In the data rows, 128 means zero.
Here are some numbered points:
[109  82 126 170  99  95 114 160 154 171 124 131 128 145  78  85 159 137
  88  91 128 124 125 121] 0
[124 128 137  89 135 137 161 126 162  80 127 172 140 131 124 157 117 140
 146 129 120 122 131 124] 1
[123 161 191 108 165 154 156  89 154 153  93  88  94 162 139  56 109  83
  16 144  95 209  79  83] 2
[116 200 181 155 116 137 132  51  42   0  73  37  43  86 163 135  48  75
 218 175 212 114 132 159] 3
[119  86 127   5 148 150 156  94 243   0 105 255 232 153 109 235 125 196
 190 141  48  54 145 111] 4
[188 144 115  83 145 160  48  71 135 185 190 125 208 141 172 198 133 191
  32  83 121 179 165  94] 5
[161  84  43 137 101  86  93 153 167  61 178 187 141  96  80 191 140 134
 220 156  77  74 161 161] 6
[136 110 166 102 122 180  88  96 110 147 164 116 185 166 138 141 153 136
 119 109 122 144 137  88] 7
[137 125 138 112 121 163 155 103 137  74 152 142 136 150 151 112 111 122
 124 143 125 121 100 111] 8
[148 110 161  87 129 183  58  85 115 140 171 133 213 186 149 161 144 144
 117 104 125 148 146  70] 9
[149 137 130  95 136 134  98  89 147 153 148 128 153 138 152 185 145 164
  71 104 118 167 152 105] 10
[131 131 153 146  47 124  86 106 135  31 151 120 181 114  25 102 116  32
 150 129 127 143 112 146] 11
[133 175 255 153  86 207   9 138  85 200 142  41 164 232 136  60 167 102
   0  38 139 220 164  92] 12
[135 130 142 133 109 135 120 121 121  92 137 122 141 127 119 123 127 113
 131 134 133 128 122 136] 13
[138  92 124 154 135 159 106 119 131 135 190 110 142 131 131 160 150 147
 174 109 107 107 129 107] 14
[ 94  96 141  47 146 169 152 134 217  19 109 255 205 172  79 189 102 182
 191 153  58  61 165  92] 15
[128 124 195 138  87 156  47 143  99 189 129 101 165 181 119  93 156 126
  55  91 137 192 162 125] 16
[ 92 147 143 162  96 107 101 118  30 107 103  94  81 107 132 112  83 112
 179 146 212 130 136 170] 17
[143 104  45 162 107  92 102 131 226  75 187 171 168  85  42 155 128  99
 209 110   0  73 157 167] 18
[138  98  92 135 174  83 121 147 121 129 108 177 120 122  95 127 133 142
 203 114 112 118 173 171] 19
[ 57 129 119  95 123  72 130 196 205 153 112 239 144 228 106  23 196 164
 130 124  29  49  91 142] 20
[ 89 145 173  72 116 112 123 154 203 108 121 245 125 189 143 137 166 137
 110 128 127 103 150 111] 21
[147 108   9 180 111  13 255 143 246 149  81 142 173  45  75 177 143 129
 118 134  56  78 152 197] 22
[ 76 155 160 187  68 100  73 109   0  83  57  65  11  88 134  84   2  99
 221 160 255 104 165 224] 23
[146 157  87 202 155  87 238 145 112 178 127  35  76  26 187  82  75  56
  71 157 236  79  73 186] 24
[136 126  92 131 165 103 147 128 123 128 105 145 108 116 129 121 120 131
 161 134 102 124 151 138] 25
[164 143  70  96 137 116  85  82 150 133 137 111 178  96 104 175 129 117
 178  92  75 121 175 163] 26
[164  94 153 107 140 167  70 126  97 158 174 121 173 172 135 125 188 146
 114 109  81 141 124  55] 27
[167 113 170  83 127 211  31  84 101 142 189 129 246 190 155 154 174 127
 105  81 123 159 120  59] 28
[176 139  86 139 204 129 144  92 198 211 197  60  77  95 161 150 100 139
 105 109  84 128 101 102] 29
[104  80 116 178  65  96  49 181 166  68 180 186 144 128  35  61 122  85
 206 125 129  86 152 196] 30
[134 104  79 122 138 123  95 136 134 152 129 125 105 116 150 139 158 149
 110 113 104 127 119 101] 31
[ 97 141 127 133  85  76  86 153 123 174 123 111 144 126 107  67 149 128
 134  93 123 125 128 162] 32
[159 123 122 136 177 148 101 127 121 203 182 132 154 133 139 174 147 147
 135 106 111 124 138  99] 33
[198  72 108 152 161 159 112  77 127 120 209 105 140 114 176 214 174 136
 137 112 116 125  90  70] 34
[167 117 117 129 162 167  86 111 146 214 191 136 172 158 141 183 164 164
 143 104  84 123 126  86] 35
[181 169  99 170  68  53 205 144 164  32 112  79 150  67 136 160 129 119
 110 121 147  68 165 152] 36
[134 120 138 140  94 141  98 129 139  77 145 123 139 123  98 113 126  90
 135 131 127 136 137 142] 37
[128  98 161 171 100 166  62 107  27 131 163  72 150  85 160 101 161 153
 143 113 225 174  95 107] 38
[151 106 148 109 130 155 117 111 171 118 131 144 156 150 145 147 155 139
  62 106 139 144 107  89] 39
[152 124  77 110 168 180 182 124 170 105 161 172 116 107 139 180 107 136
 189 107  71  62 104 145] 40
[ 99 164 148 118 142 226  77  94  26 209 151  34 199 149 201 143 109 108
 119 106 157 157 175 100] 41
[132 104 114 130 133 126 117 138 103 135 107 138 145 130 124 173 164 147
 137 148 153 143 132 108] 42
Which five points above are nearest to each new point by angle? Their numbers follow each, smallest number first.
[117 112 108 149 139  83  81 137 164 148 141 163 208 152  74 111 171 105
 137  84  71 117 141 149] 0 18 20 30 32
[109 160 158 117 118 122 151 151 104  88 105 156 103 105 150 149 119 130
 142 160 169 139 100 151] 1 3 17 23 24
[151 130 124 131 148 144 130 105 120 127 142  97 117 111 153 151 139 132
 125 136 134 134 111 117] 14 29 33 34 38
[128 135  90 152 146  91 206 122 214 149 112 144 134  97  81 135 134 109
  87 144  79 117 121 148] 18 22 25 29 36
[124 126 139 134 123 126 145 117 141 112 139 123 126 144 146 112 155 115
  78 132 161 137 100 118] 2 8 12 24 39
[ 58  42  69 153 183  98 190 144 153 143  64 255  61 189  36  91  82 143
 236 115  86 107 224 131] 15 19 20 25 30
[143 150 104 132 134 107 189 149 142 102  91 120 109  83 166 175 118 119
 113 135 136 104 145 145] 22 24 25 36 40
[180 137  88 126 111 115 179 134  86  76 137 129 146  77 186 141 136 117
 142 146 186 111 126 142] 3 13 17 24 36
[107  67 142 148  97 125  90 147 132 208 113 123 118 203  63  52 128 138
  86 129 138 114 107 102] 0 12 16 20 32
[ 96 112 150 154  87 131 112 171 130 172 128 129 176 151  85 109 135 144
  83 104 166 135 114 149] 0 12 16 30 32
[110 126  71 164 133  67 193 147 180 143 103 135 137  74  92 161 125 111
 130 124  93 121 153 158] 18 19 22 25 36
[141 117 118 128 129 134 129 138 127 138 113 133 125 139 137 150 147 140
 127 129 138 137 120 106] 31 34 35 39 42
[ 97 194  63 180 227 129 166  93  29 251  97   0   0   0 250  70  49  94
 101 132 238 176  77 210] 3 17 23 24 29
[148  80 141 125 107 135 129 143 107 119 144 146 203 157 100 140 168 138
 136 132 100 149 147  94] 7 9 27 28 42
[142  98 142  91 122 174 139 142 116  51 141 186 187 130 153 197 181 172
 171 129  95 146 159  94] 1 4 9 15 42
[129 147 175 130 144 134 154 122 143 133 114  92 101 152 129  84 121  91
  68 146 120 181  83 104] 2 12 16 24 39
[110 121 161 164 120 150  98 126 121 179 153  94 119 162 113  97 127 123
 112 123 144 134 109 101] 0 12 16 38 41
[109 134  88 115 190  99 236 165 228 184 110 157 100  98 105  62 134 144
 102 140  35 136 143 133] 20 22 25 29 40
[151 164 153 105 153 185 178  89 150  64 148 123  92 100 184 135  89 106
 110 140 124 124  79 109] 1 2 3 8 40
[111 165 158 123 124 131 147 139 106  96  92 160 107 112 155 167 137 129
 130 158 161 129 114 149] 1 3 17 21 23
[155 141  84 175 134 115 176 146 137 153 115  71  86  81 139  85 103 105
  97 130 185 110 101 182] 17 22 23 24 36
[121 127 153 122 120 150 129 126 120 114 135 130 139 147 140 104 121 118
 110 122 139 127 102 110] 2 8 12 28 39
[132 138 131 115 156 121 154 111 161 167  88 106  89 145 149 129 135 126
  76 149 128 158  90  91] 2 10 29 31 39
[ 98 191 188  60 132 156 165 144 109  18  96 241 108 136 175 180  94 171
 122 231 195 161  74 164] 1 4 8 15 21
[148 119 112 124 147 112 124 159 117 133 112 154 141 134 155 185 182 167
 147 148 154 176 129  72] 10 31 33 34 42
[112 145 136 101 137 140 113 109 147  92 118 143 138 146 120 162 130 115
 124 122  86 116 126 141] 1 4 15 21 26
[138 124 124 119 139 150 139 147 154  98 128 167 174 125 131 185 165 157
 122 115  97 129 131 121] 1 4 15 39 40
[138 119  58 120 156 134 126 150 172 175 176 198 152 122 128 154 163 142
 143  98  80  84 145 109] 18 31 33 35 40
[145  69 186   0 156 170 235  96 255  32 169 255 216 229  93  75 231 145
  15 188   0 180  80   0] 4 8 15 21 39
[129 140 180 114 141 141 166 102 129 132 113  98 113 150 146  98 125  88
  66 146 112 175  83  96] 2 8 12 16 39
[129 149 125 140 138 124 133 123  96 150 127  78  87 100 144 111 117 115
 120 128 159 136 113 140] 3 17 23 24 38
[138 173 134 152 114 201 162 128  87  33 143 111 110  87 160 143  92  91
 192 161 168  56  79 146] 3 8 13 17 23
[151 158 131 119 163 134 143 126  94 139 107  79 129 120 164 142 119 130
 122 130 148 164 112 128] 2 3 24 38 41
[133 121  80 174 124  89 194 157 153 139 111 120 134  88  94 148 135 105
 122 125 106 112 150 163] 18 22 24 25 36
[159 118  99 110 132 137  99 101 107 139 161 131 124 107 177 154 128 151
 138 106 165 117 129 126] 5 10 33 34 38
[147 130  94 142 185 155 143  94 197 200 174  91  91  95 138 154 116 139
 120 112  80 120  90  92] 29 31 33 34 35
[134 164 125 150 145 110 159 129  71 163 106  55  27  47 185  93  98 130
 109 132 173 134  94 154] 3 17 23 24 29
